In the rows, 128 means zero.
Each path below is one point turned by a fixed rotation once a step. After each direction that follows a path, write how fast that rotation turns it, in degrees each step (0 if it stays still).
Each turn is a multiple of 5 degrees from 10 to 175, or 0.
Each row of a path follows its step; steps can be skipped.
Path 1:
step 0: [133 134 135 134 119 136 123 124 133 134 125 125 135 122 130 124 121 131
 128 111 131 117 133 130 142 124 124 122 121 132 126 118 133]
step 1: [130 120 139 117 130 127 141 127 130 133 124 133 137 124 121 128 123 128
 121 129 139 120 125 133 131 140 128 135 135 126 119 123 116]
step 2: [124 120 126 125 133 126 136 130 123 127 138 111 120 123 136 120 136 126
 132 128 130 127 125 119 126 137 127 131 117 135 116 132 121]
step 3: [121 123 132 146 128 123 141 124 125 120 123 122 134 142 128 128 133 126
 125 127 121 126 120 120 121 129 126 121 129 127 138 134 133]
step 5: [130 124 132 129 127 141 126 137 138 133 132 130 139 122 124 127 141 136
 133 132 132 127 139 130 136 116 121 123 130 131 134 119 125]
step 6: [125 121 136 122 136 123 123 127 124 122 127 138 135 124 124 123 130 127
 128 139 133 130 142 132 121 131 141 123 128 119 118 134 119]
step 7: [130 125 129 122 123 135 124 129 118 124 141 129 127 125 137 115 133 122
 125 118 125 136 126 118 119 131 136 128 120 124 127 131 141]
step 8: [136 125 130 133 118 125 135 125 118 127 113 129 141 135 126 132 120 122
 134 119 118 130 123 132 120 119 124 133 126 128 124 127 139]
step 9: [133 131 126 126 122 132 124 130 134 135 124 137 124 117 137 139 123 126
 133 126 128 125 128 130 124 140 108 130 136 135 121 134 125]
step 10: [125 116 128 134 137 140 126 128 130 130 131 123 126 130 136 130 126 134
 124 135 133 125 126 129 123 118 126 119 135 139 120 112 118]
step 11: [126 136 134 140 131 124 136 125 124 113 127 129 123 119 131 123 116 131
 119 134 133 125 129 128 129 133 140 115 121 124 126 131 122]
Speeds:
[126 126 131 124 130 126 126 128 128 128 131 129 130 125 127 132 128 127
 129 129 132 129 123 128 128 127 128 123 124 128 129 125 125] -> 80
[129 129 129 127 125 129 125 129 129 131 131 127 131 131 127 127 123 126
 129 125 127 125 125 128 125 130 129 128 128 129 121 128 128] -> 45
[125 130 129 130 128 128 127 128 129 131 127 130 129 123 125 124 129 129
 125 127 127 130 129 132 130 130 134 127 127 130 127 124 128] -> 65
[126 124 124 132 129 126 129 130 126 131 128 126 130 125 129 128 128 121
 129 127 128 131 125 129 130 130 127 131 129 125 127 129 130] -> 65
[127 131 130 126 126 123 129 127 125 129 129 131 126 125 128 127 128 126
 130 128 129 126 128 127 127 130 129 127 137 127 129 129 127] -> 140
Path 2:
step 0: [133 130 124 126 127 127 117 123 122 130 122 124 125 131 122 125 145 127
 128 121 125 126 130 118 131 135 108 126 140 124 142 131 121]
step 1: [139 121 140 131 125 127 126 119 124 120 132 118 128 129 123 118 120 130
 136 125 124 131 139 120 118 143 136 137 138 132 136 133 129]
step 2: [126 129 124 138 140 127 134 128 126 121 126 130 128 130 134 109 122 136
 121 121 127 145 133 133 123 138 119 116 127 130 131 131 133]
step 3: [130 145 131 136 115 121 123 138 129 117 141 126 133 134 137 133 133 127
 119 125 126 133 129 127 115 132 119 125 135 129 120 135 129]
step 4: [139 135 128 132 128 125 121 134 131 131 128 117 121 132 140 128 133 120
 136 116 136 126 129 131 135 134 119 124 143 130 137 115 133]
step 6: [128 122 124 139 133 134 123 120 125 119 131 130 129 131 121 122 132 139
 132 136 123 130 134 127 125 141 126 112 145 133 128 129 141]
step 7: [135 135 125 126 114 125 122 132 124 115 122 123 127 130 130 115 139 138
 125 123 122 136 136 123 129 133 116 124 125 129 133 144 123]
step 8: [135 135 134 131 132 125 129 127 131 113 134 114 130 141 139 124 131 124
 129 122 138 134 133 129 116 138 134 137 136 126 137 122 124]
step 9: [130 132 123 139 135 129 128 128 125 136 129 123 124 124 131 123 115 122
 121 115 126 137 135 129 120 137 107 131 134 123 125 119 132]
step 10: [126 132 136 138 122 122 120 131 130 131 137 129 130 125 129 131 128 128
 128 127 126 127 116 115 116 137 121 114 146 133 130 136 139]
step 11: [145 129 129 135 118 124 122 132 130 125 132 125 124 123 129 116 133 135
 140 131 125 131 131 138 143 135 121 118 135 132 137 125 130]
Speeds:
[125 129 125 132 126 131 128 128 126 129 126 124 127 126 135 130 129 124
 130 128 130 129 125 128 125 126 127 130 129 126 125 127 127] -> 70
[126 128 132 128 129 123 125 130 126 126 129 127 130 124 129 128 130 130
 125 131 129 125 127 123 125 127 128 130 127 126 127 129 126] -> 155
[124 129 128 127 126 129 129 123 130 126 123 127 127 129 127 129 126 131
 126 128 129 130 129 127 125 133 127 132 126 127 131 129 125] -> 55
[128 130 128 129 132 126 131 126 127 133 127 123 127 128 123 129 131 125
 127 125 126 125 129 126 127 130 129 132 128 129 127 126 130] -> 85
[132 128 128 128 128 129 131 131 130 129 128 129 129 127 130 134 126 130
 128 128 129 124 124 127 127 131 124 128 127 125 130 126 132] -> 65
[133 128 130 126 124 128 126 126 126 129 129 126 125 126 131 131 133 128
 124 127 127 128 127 130 130 128 131 128 128 128 134 128 126] -> 100
Path 3:
step 0: [125 122 118 132 135 111 138 128 129 127 124 133 130 120 137 132 140 124
 121 128 127 126 136 132 138 125 135 127 125 129 128 133 134]
step 2: [124 117 135 133 131 120 128 136 130 126 128 146 128 135 136 131 132 130
 131 122 125 134 128 133 127 121 130 130 133 117 140 132 128]
step 3: [137 124 139 130 139 124 126 127 128 127 122 140 131 126 138 132 131 125
 123 135 126 124 135 138 131 129 118 133 134 116 128 131 121]
step 4: [126 127 137 125 140 117 136 125 127 118 127 131 128 119 129 125 130 118
 124 134 117 128 135 126 122 131 135 125 134 114 131 127 129]
step 5: [129 128 127 136 125 124 132 122 134 107 135 136 127 126 130 140 129 127
 121 132 121 125 134 123 123 123 132 131 127 116 127 124 124]
step 6: [134 121 128 133 140 126 138 139 128 115 128 128 130 129 126 141 128 128
 128 130 131 127 119 119 124 119 125 132 129 115 132 133 126]
step 7: [133 123 129 124 142 122 135 128 127 123 128 132 127 139 124 140 127 130
 115 136 126 124 123 136 121 118 125 123 138 129 127 127 129]
step 8: [121 124 125 122 127 117 142 127 128 127 121 130 119 125 123 136 124 126
 113 137 117 125 125 131 131 125 123 127 128 123 132 138 129]
step 9: [128 115 118 131 130 127 142 127 140 127 134 127 118 123 135 132 127 124
 118 133 130 124 132 129 139 121 131 125 131 122 133 124 130]
step 10: [125 114 121 140 132 127 138 129 124 120 123 133 121 128 126 132 126 127
 137 135 126 136 128 131 135 118 126 123 134 128 136 124 122]
step 11: [125 125 124 134 137 122 128 125 128 130 125 136 121 131 129 134 127 130
 128 117 125 128 129 138 129 120 113 126 139 119 140 122 130]
Speeds:
[127 129 127 130 129 128 127 129 133 128 130 128 124 131 125 128 129 128
 130 132 131 128 129 128 128 129 133 128 123 125 132 128 125] -> 90
[127 129 129 127 130 131 126 128 132 129 127 128 126 127 128 130 131 130
 128 129 126 132 131 122 127 129 126 128 129 134 129 130 128] -> 0
[126 128 130 130 126 131 130 130 126 132 129 131 127 124 129 128 129 124
 130 125 129 130 133 133 128 128 127 127 129 129 132 127 126] -> 40
Path 4:
step 1: [122 137 140 126 105 124 126 117 128 140 130 135 126 127 134 123 137 126
 131 124 129 124 127 127 127 124 132 122 128 130 124 130 137]
step 2: [124 129 133 123 134 138 129 138 118 120 126 113 138 124 137 121 121 123
 132 136 123 127 129 126 128 129 146 129 133 129 130 128 127]
step 3: [123 113 129 127 128 120 137 131 134 128 115 128 127 136 130 130 127 115
 118 122 132 125 121 123 137 123 117 124 131 137 129 121 129]
step 4: [130 129 126 137 120 125 131 112 129 118 128 130 130 116 131 135 132 123
 137 137 125 117 131 133 127 138 126 135 123 135 120 137 124]
step 5: [128 127 134 136 132 128 113 131 129 133 119 116 129 129 135 129 119 140
 128 121 127 134 134 128 133 119 130 123 126 132 125 141 141]
step 6: [121 135 130 124 121 125 138 129 136 133 126 122 145 126 125 132 128 128
 123 117 136 120 129 121 118 139 131 127 135 126 133 117 133]
step 7: [138 122 139 120 130 126 128 119 116 120 126 124 127 135 138 123 142 123
 137 130 122 133 124 128 121 127 124 132 138 135 131 130 130]
step 8: [129 127 125 125 122 128 128 120 133 128 125 130 125 131 138 123 109 116
 129 129 136 128 135 126 143 132 136 113 129 126 126 135 123]
step 9: [119 134 127 133 122 128 134 135 128 132 125 121 134 122 131 123 133 132
 133 125 131 118 112 120 136 123 129 141 119 142 124 131 126]
step 10: [121 117 131 139 125 127 125 128 126 123 114 123 132 132 135 131 134 130
 119 133 123 120 145 137 122 124 130 129 138 127 123 122 129]
step 11: [125 121 129 128 136 125 127 125 136 128 134 124 129 126 131 140 121 113
 140 123 128 124 123 120 120 136 124 119 127 130 129 135 144]
Speeds:
[130 129 129 127 126 126 128 126 130 128 130 133 132 129 128 127 124 128
 126 129 125 122 131 130 131 128 128 128 129 126 129 124 130] -> 160
[129 128 124 128 125 130 131 128 129 126 127 126 131 126 127 128 127 127
 126 130 131 128 131 131 125 133 132 126 129 125 126 129 124] -> 170
[125 123 126 124 128 129 128 128 131 129 131 127 129 130 131 128 127 128
 124 124 129 127 128 128 128 130 127 126 121 127 131 129 128] -> 135
Path 5:
step 0: [119 126 133 127 126 130 139 128 125 135 132 136 119 128 120 131 116 124
 134 117 132 126 128 137 125 114 128 128 134 131 141 124 123]
step 1: [124 137 131 128 139 133 125 130 126 131 114 127 125 131 126 129 125 120
 124 124 129 120 127 137 141 116 133 134 130 135 113 123 130]
step 2: [125 135 119 123 134 133 131 131 120 131 130 120 116 131 133 121 128 121
 127 133 133 126 129 118 125 137 124 135 119 131 112 137 123]
step 3: [125 121 127 121 117 125 133 143 126 129 126 121 126 114 130 127 132 136
 136 132 138 137 126 127 119 122 127 129 130 123 123 136 120]
step 4: [128 117 126 127 134 127 124 138 125 128 125 138 129 125 123 131 110 128
 134 119 128 135 132 131 123 122 119 126 141 121 128 121 129]
step 5: [126 134 137 133 125 121 129 128 122 135 125 127 121 134 120 123 113 114
 123 125 130 121 132 129 131 126 135 128 140 140 127 127 132]
step 6: [131 134 139 119 139 130 128 131 122 126 128 116 122 132 128 127 132 131
 132 126 135 121 128 132 128 125 128 141 117 145 121 132 127]
step 7: [129 131 114 119 128 135 134 137 131 125 122 129 118 125 142 131 133 129
 131 127 123 142 131 125 119 124 130 134 127 133 120 133 120]
step 9: [125 122 136 130 129 129 124 130 124 133 120 134 133 125 112 129 118 127
 131 129 131 123 131 123 139 121 123 133 142 130 120 138 135]
step 10: [135 132 139 128 133 139 125 139 124 131 137 122 120 134 129 130 113 126
 129 133 130 121 131 121 128 135 137 134 129 137 124 127 122]
step 11: [138 136 129 124 129 128 138 137 114 131 125 117 123 127 136 127 136 137
 129 125 130 136 128 131 118 120 133 122 127 138 122 125 130]
Speeds:
[131 130 124 130 130 128 127 128 125 126 124 128 128 130 131 128 128 126
 126 130 127 127 129 129 126 130 129 125 132 127 126 121 126] -> 115
[128 128 131 131 127 126 128 129 128 127 128 122 130 125 125 129 132 130
 129 129 132 128 127 133 129 124 127 127 127 129 127 124 128] -> 140
[130 124 128 126 126 131 131 129 126 129 125 125 129 131 129 127 127 127
 128 126 126 135 125 130 129 127 126 127 128 125 132 127 126] -> 90
[128 128 129 123 130 127 126 129 126 129 129 121 126 132 127 129 130 127
 128 131 124 127 129 125 130 128 132 128 126 127 126 128 127] -> 85
[133 130 128 129 130 129 132 129 129 126 128 128 122 129 130 127 129 129
 124 129 130 128 122 128 129 129 129 130 126 127 126 129 132] -> 80
Path 6:
step 0: [116 121 120 140 116 129 132 123 130 123 128 135 122 135 127 133 128 117
 135 127 128 122 127 135 136 129 138 125 129 135 128 123 120]
step 1: [121 125 123 129 141 133 130 134 130 133 134 137 134 131 129 126 126 135
 143 120 132 134 128 136 133 131 119 118 132 121 123 124 120]
step 3: [133 127 118 127 126 133 126 128 124 125 128 123 124 129 126 123 131 141
 138 127 122 115 122 122 136 133 124 134 140 136 121 131 116]
step 4: [119 120 129 131 128 140 126 124 139 118 128 137 127 134 116 136 134 130
 131 119 133 124 122 126 125 116 127 137 134 129 124 125 129]
step 5: [120 130 139 135 129 124 124 126 122 132 133 139 131 121 127 124 125 128
 129 113 128 123 129 132 133 131 117 132 123 133 116 136 119]
step 6: [125 122 123 143 127 123 126 128 123 131 130 140 133 128 128 134 124 129
 133 132 126 109 119 130 131 133 128 132 133 121 138 130 135]
step 7: [122 130 126 127 147 129 120 125 136 129 132 126 126 121 116 116 126 140
 131 135 125 119 129 127 129 125 118 128 132 126 130 126 126]
step 8: [126 116 134 129 127 124 127 114 138 131 120 125 138 130 117 130 130 124
 119 131 129 120 120 118 131 130 130 136 124 126 123 131 122]
step 9: [133 125 133 130 121 130 116 125 127 138 137 132 121 118 127 138 131 138
 132 135 132 122 126 134 134 124 130 129 130 128 120 137 115]
step 10: [123 130 133 136 130 126 128 136 146 134 139 136 140 126 130 129 137 128
 124 128 128 120 123 135 121 116 134 132 129 125 132 129 133]
step 11: [125 132 131 133 130 118 119 119 135 140 128 126 128 125 129 115 125 127
 121 129 120 119 133 140 132 138 129 122 134 138 120 124 129]
Speeds:
[133 131 129 127 130 127 126 130 128 127 133 131 132 131 130 127 126 126
 127 129 124 126 128 131 130 130 125 126 129 126 130 126 130] -> 80
[128 127 123 129 124 127 125 128 127 124 132 127 125 125 130 128 131 130
 133 130 127 128 124 129 130 127 130 128 127 125 130 127 128] -> 120
Path 7:
step 0: [115 133 131 122 139 123 122 121 137 132 137 122 133 120 134 127 118 136
 113 121 129 142 131 137 123 133 131 130 125 127 128 129 129]
step 1: [138 122 123 119 124 136 127 137 121 141 129 137 136 125 130 128 129 120
 136 130 131 130 122 126 141 127 121 130 135 145 128 132 130]
step 2: [122 137 130 128 131 121 126 132 137 128 133 131 123 129 132 116 125 129
 138 122 121 118 126 131 124 117 133 112 134 112 132 133 122]
step 3: [122 137 132 125 126 132 134 129 126 127 121 125 129 117 121 134 123 119
 112 138 128 125 119 136 131 129 119 142 120 127 121 136 132]
step 5: [121 125 117 126 125 117 121 128 129 138 128 137 127 125 139 115 125 121
 125 125 126 137 135 135 134 122 126 133 126 120 112 130 130]
step 6: [125 135 145 110 133 139 124 139 122 133 124 129 135 127 127 128 126 128
 126 126 130 128 116 126 124 133 132 124 132 130 139 139 127]
step 7: [130 132 117 135 121 127 136 124 136 131 144 125 125 125 122 126 121 121
 136 130 128 115 125 137 130 120 112 120 128 132 128 130 131]
step 8: [129 139 131 128 141 122 122 131 136 113 116 134 125 116 135 126 126 130
 119 134 122 132 126 122 136 120 133 136 128 125 126 132 123]
step 9: [120 127 137 119 124 138 133 119 131 146 131 126 137 134 116 122 119 128
 128 128 126 130 135 136 134 133 128 137 133 132 125 122 121]
step 10: [127 130 128 128 129 115 114 130 127 135 138 132 131 120 144 131 133 133
 137 127 130 130 122 132 125 122 125 119 126 139 124 139 138]
step 11: [127 131 125 123 123 132 137 142 127 121 126 140 130 124 117 114 126 111
 121 123 124 125 124 128 131 128 129 126 136 122 131 134 120]
Speeds:
[128 131 127 125 129 129 133 134 128 128 128 128 132 132 128 129 127 132
 131 129 131 126 131 130 129 128 128 131 124 131 129 127 129] -> 130
[127 127 131 125 128 126 130 127 129 125 128 130 128 131 125 130 129 129
 126 124 133 127 131 130 130 126 127 126 134 127 130 129 125] -> 155
[130 129 126 125 123 125 125 126 129 127 125 127 130 128 133 133 126 127
 128 127 129 127 128 128 131 129 124 130 125 127 127 130 130] -> 155
[128 124 129 129 134 123 128 130 130 130 129 129 125 125 130 129 131 127
 124 129 132 126 128 131 129 129 128 129 124 128 127 129 129] -> 145
Path 8:
step 0: [135 127 123 137 137 140 122 137 126 130 125 133 118 131 124 122 137 137
 127 130 120 135 120 134 135 125 130 125 128 132 145 128 131]
step 2: [114 133 129 116 123 129 135 133 123 142 122 125 133 131 132 121 123 145
 128 125 133 123 123 126 124 124 118 129 123 127 133 126 134]
step 3: [130 135 126 129 129 122 142 135 122 129 125 117 120 128 133 125 126 120
 129 120 121 131 123 138 127 125 117 133 131 139 142 135 125]
step 4: [142 131 124 131 131 134 129 138 128 141 121 128 126 130 114 141 122 127
 133 133 134 132 125 137 130 128 131 129 129 129 129 143 128]
step 5: [135 133 128 124 121 119 127 133 130 134 119 133 125 128 126 122 123 137
 135 117 134 134 122 118 135 114 142 135 123 123 125 126 127]
step 6: [122 134 123 131 135 136 134 128 119 125 123 138 119 133 128 117 132 140
 122 117 127 135 126 133 120 114 129 119 128 133 133 128 132]
step 7: [121 126 118 139 124 123 133 143 124 128 134 132 114 128 125 129 116 127
 126 129 130 126 127 138 116 127 122 129 127 124 125 133 117]
step 8: [132 130 127 121 127 130 128 130 123 149 132 126 138 132 129 125 116 138
 129 130 132 129 120 126 129 126 119 129 126 126 123 133 112]
step 9: [139 132 129 123 131 118 142 122 120 131 125 132 130 131 131 115 129 120
 139 124 119 136 127 131 130 121 131 128 120 130 137 135 121]
step 10: [134 134 120 132 138 130 138 128 127 136 123 137 122 128 113 134 131 123
 136 127 131 124 129 134 119 122 133 117 133 116 130 130 131]
step 11: [117 134 120 137 129 118 118 130 126 140 133 128 120 123 124 129 121 132
 136 125 131 125 119 119 131 118 138 129 126 124 128 118 121]
Speeds:
[128 126 127 126 131 126 130 132 129 129 132 126 133 128 126 126 127 131
 129 124 127 126 127 123 131 126 129 128 129 132 128 123 128] -> 120
[127 126 130 129 130 127 125 130 126 127 129 125 131 125 129 130 126 127
 127 129 125 128 128 126 129 124 124 128 129 127 129 135 127] -> 80
[129 123 129 130 124 129 123 130 127 125 128 131 128 131 127 125 126 130
 123 127 127 128 126 129 125 128 126 126 127 126 129 125 127] -> 60
